[138 195 161 162 106 108 136 123 147 147 101  99 154 147 136 183 128 173
 153 163 166 172 146 168 133 143 162 186 166 116 186 168 133 178 146 113
 160  89 140] -> <108>
[138 195 161 162 181 108 136 123 147 147 101  99 154 147 136 183 128 173
 153 163 166 172 146 168 133 143 162 186 166 116 186 168 133 178 135 113
 160  89 140] -> <191>
[123 172 146 186 133 162 138  89 166 108 183 168 186 147 154 133 173 162
 148 143 195 168 161 153 166  99 113 178 160 101 147 163 146 140 136 136
 128 106 116] -> <24>
[132 204 168 162 104  99 141 122 154 150 100 104 153 146 127 186 131 179
 162 163 178 168 146 167 126 146 174 188 177 115 182 176 135 174 156 115
 152  86 147] -> <31>
[154 140  89 162 153 173 133 138 186 122 133 106 162 113 166 136 186 183
 160  99 146 128 172 163 108 195 147 147 168 168 116 147 178 166 136 101
 143 161 146] -> <2>
[163  98 122 133 181 184 145 165 137 143 185 182 137 148 163 111 153 113
 131 132 114 132 147 131 165 148 117 110 112 174 122 117 158 132 131 175
 148 198 142] -> <143>
order: [140  89 160 113 146 178 133 168 186 116 166 186 162 143 133 168 146 172
 166 163 153 173 128 183 136 147 154  99 101 147 147 123 136 108 106 162
 161 195 138]	<108>
order: [ 89  99 101 106 108 113 116 123 128 133 133 136 136 138 140 143 146 146
 147 147 147 153 154 160 161 162 162 163 166 166 168 168 172 173 178 183
 186 186 195]	<108>
order: [142 198 148 175 131 132 158 117 122 174 112 110 117 148 165 131 147 132
 114 132 131 113 153 111 163 148 137 182 185 143 137 165 145 184 181 133
 122  98 163]	<143>

[136 104 103  65 145 113] : <31>
[145  65 113 135 103 104] : <143>
[ 82 119 114 186 129 178] : <196>
[178  81 119 129 114 186] : <55>
[ 77  67 103 109 133 136] : <111>
[ 75 188  63 118 165 127] : <89>
[142 144 191 104 104  99] : <203>
[ 77  67 110 109 133 136] : <2>
order: [ 65 103 104 113 136 145]	<31>
order: [186  82 178 119 129 114]	<196>
order: [127 165 118  63 188  75]	<89>

[115 103 197 167 122 200 123] = <108>
[104 197 115 167 200 123 122] = <196>
[104 200 197 122 115 123 167] = <111>
order: [103 115 122 123 167 197 200]	<108>
order: [167 122 200 123 115 103 197]	<108>
order: [123 200 115 167 103 197 122]	<108>
order: [123 200 122 167 197 103 115]	<108>

[135 165  95 130 195 128 124] -> <191>
[138 126 120 129 126 136 123] -> <24>
[123 138 135 126 126 129 120] -> <2>
[177 135  85 118 211 133 136] -> <203>
[ 95 123 195 128 130 135 165] -> <70>
[167 130  93 123 201 128 135] -> <89>
[ 95 131 159 128  59 134 118] -> <143>
order: [128 165 130 124 135 195  95]	<191>
order: [120 123 126 126 129 135 138]	<2>
order: [123 138 126 120 129 126 136]	<24>
order: [ 93 123 128 130 135 167 201]	<89>
order: [128 124 135 165  95 130 195]	<191>
order: [118 134  59 128 159 131  95]	<143>
order: [120 138 126 129 126 135 123]	<2>

[112 145  86 157 131 124 148 132 102 173] -> <89>
[170 171 131 128 141 125 119  98 133 136] -> <31>
[134 123  58 129 143 103 142 108 151 187] -> <108>
[124 112 175  95 163 144  88  99 153 110] -> <111>
[116 131 149 195 104 155 134 177 124 112] -> <2>
[129 187  58 134 108 103 142 142 123 151] -> <143>
[136 170 131 133 140 171 118  98 125 128] -> <191>
order: [171 131 128 141 125 119  98 133 136 170]	<31>
order: [108 187  58 103 151 129 134 142 123 142]	<143>
order: [ 58 103 108 123 129 134 142 142 151 187]	<143>
order: [129 143 103 142 108 151 187 134 123  58]	<108>

[106 167  94 163 104  88 183 120 139 123  54] -> <55>
[106 167  94 123 163 184  54 104 120  88 139] -> <2>
[ 88  94 163  54 168 120 106 105 184 123 139] -> <191>
order: [ 88 120 104 106 183  54 163  94 123 167 139]	<55>
order: [ 94 123 104  54  88 183 139 106 167 120 163]	<55>
order: [ 94 123 163 184  54 104 120  88 139 106 167]	<2>

[125 108 110 121 147] -> <70>
[108 109 148 121 125] -> <196>
[107 148 125 109 121] -> <31>
[147 108 125 109 121] -> <143>
order: [125 121 148 109 108]	<196>
order: [147 125 108 110 121]	<70>
order: [109 121 125 108 147]	<143>
order: [107 109 121 125 148]	<31>
order: [125 108 109 148 121]	<196>
order: [108 109 121 125 148]	<196>
order: [121 147 108 125 109]	<143>

[128 126 136 150] -> <55>
[173 127 103 143] -> <143>
[103 121 141 123] -> <191>
[ 95 121 133  92] -> <196>
[124 121 103 141] -> <31>
[ 92 133  95 122] -> <111>
[174 137 124 187] -> <108>
[125 134 107  68] -> <203>
[ 85 120 126  62] -> <2>
[103 123 120 141] -> <24>
[172 143 103 127] -> <70>
order: [ 92  95 121 133]	<196>
order: [103 141 123 121]	<191>
order: [103 121 123 141]	<191>
order: [ 85 126  62 120]	<2>
order: [127 103 143 172]	<70>

[134 107 129  74 101 131 115 122 139] -> <24>
[ 90 152 106 130 149  63 110 132 156] -> <143>
[126 125 138 147 149 153 133 106  87] -> <111>
[106 149 153 137 125 126 133 147  87] -> <89>
[132 149 130  90  63 110 152 156 105] -> <55>
[132 158 113 148 135  84 139 130 152] -> <191>
order: [106  87 126 125 138 147 149 153 133]	<111>
order: [ 87 147 133 126 125 137 153 149 106]	<89>
order: [105 132 130 110 156 149 152  90  63]	<55>

[ 97 137  69  69  69  63 184  95 173 201  86  68  57 121 164 186 101 127
 166  57 134  96 152 183 103 147  86 157  70 168 117 125 107 191  73 200] -> <196>
[169 120 128  91 165 136 128  73  66 184 149 185  93 136 113 132  76  86
 128 140 126 146 198 102 134  96 159 117  98 134 192 189 132 129 194 132] -> <203>
[128 136  93 185 184  72 113 120 134  98 192 169 194  91 128 126 149 132
 132 134 102 132 165  86 189 136 198 159 140 128 146 146 164 121 169 150] -> <31>
[ 80  79  84 122 184 140 102 135  68 110 197 107  95 125 155  63 163 178
  76  60  81 118 180 188 127  95 198  73 159  94 189  82  75 166 160  58] -> <24>
[128 136  93 185 184  72 113 120 134  98 192 169 194  91 128 126 149 132
 132 134 102 132 165  86 189 136 198 159 140 128 146 129  76  96  66 117] -> <143>
[164 160  86 146 174 111 134 180 145 148 159  93  68  85  80 158 181 182
 142  78 157  75  89  57 129 199 100 149 188 140 174 175 179 112 181  84] -> <89>
[146 174 100  84 134 145  89 198 160 129  93 182 158  68  80  78 174  75
 180 157 112  85 149 111 140 164  86 188 159 142  57 181 181 179 148 175] -> <70>
[189 128 126 120  72 146  91 113  93 150 146 164 101 132  98 169  86 159
 128 184 185 121 194 136 169 134 165 140 136 134 132 192 132 149 128 198] -> <111>
[ 80 140  95 155  84  79 180 159 163 197 184 189  76 118  95  58  73 127
 135  68 110 125  60 178 102 198  94  75  63 160 106 188 122 166  81  82] -> <55>
order: [ 58  60  63  68  73  75  76  79  80  81  82  84  94  95  95 102 106 110
 118 122 125 127 135 140 155 159 160 163 166 178 180 184 188 189 197 198]	<55>
order: [140 128 146 129  76  96  66 117 128 136  93 185 184  72 113 120 134  98
 192 169 194  91 128 126 149 132 132 134 102 132 165  86 189 136 198 159]	<143>
order: [ 72  86  91  93  98 101 113 120 121 126 128 128 128 132 132 132 134 134
 136 136 140 146 146 149 150 159 164 165 169 169 184 185 189 192 194 198]	<111>
order: [150 169 121 164 146 146 128 140 159 198 136 189  86 165 132 102 134 132
 132 149 126 128  91 194 169 192  98 134 120 113  72 184 185  93 136 128]	<31>
order: [ 66  73  76  86  91  93  96  98 102 113 117 120 126 128 128 128 129 132
 132 132 134 134 136 136 140 146 149 159 165 169 184 185 189 192 194 198]	<203>
order: [198 127 180  63  60 125 184 110  95 155 189  58  80 178  68  73 163 140
  76  94  82 166  75 106 122  95 160  84 188 135  81 159 197  79 102 118]	<55>
order: [175 146 174 100  84 134 145  89 198 160 129  93 182 158  68  80  78 174
  75 180 157 112  85 149 111 140 164  86 188 159 142  57 181 181 179 148]	<70>

[105 138 116 132 132] : <111>
[116 143 126 118  93] : <55>
[111 127  93 116 142] : <196>
[116 137 105 132 132] : <143>
[156 103  71 138 130] : <108>
[102 156 138  71 130] : <203>
[118 127  93 116 142] : <89>
[142 116 118 125  93] : <70>
order: [116  93 142 127 118]	<89>
order: [130 138  71 103 156]	<108>
order: [130  71 103 156 138]	<108>
order: [ 93 125 118 116 142]	<70>
order: [130 102 156 138  71]	<203>
order: [105 116 132 132 137]	<143>

[111 142 113 175 103 127 148 151 106 170 140 129 120 103 151] = <108>
[ 79 123 101 172  84  89 117 142 104 159 125 113 115  87 136] = <24>
[ 94 140 124 152 110 109 161 136 127 152 142 144 133  97 149] = <70>
[104  84 101 141  89 123 148 173 121 149 142 117 143  79  84] = <203>
[ 79 123 101 172  84  89 117 142 104  84 141 148 143 149 121] = <196>
[ 42 165 101 176  66  64 157 192 111 185 122 139 118  58 162] = <143>
[118 146 131  93 128 119 152 126 139 110 137 147 135 127 137] = <191>
[131 110 135 119 152 136 126  93 139 118 137 147 128 127 146] = <2>
order: [ 79  84  84  89 101 104 117 121 123 141 142 143 148 149 173]	<203>
order: [149  97 133 144 142 152 127 136 161 109 110 152 124 140  94]	<70>
order: [ 93 110 118 119 126 127 128 131 135 136 137 139 146 147 152]	<2>
order: [ 84 101 141  84 104 172 123 121 148  89 117  79 143 149 142]	<196>
order: [172  84 117 142  89  79 104 113 115 136 101  87 125 123 159]	<24>
order: [176  66  64 157 192 111 185 122 139 118  58 162  42 165 101]	<143>
order: [137 127 135 147 137 110 139 126 152 119 128  93 131 146 118]	<191>

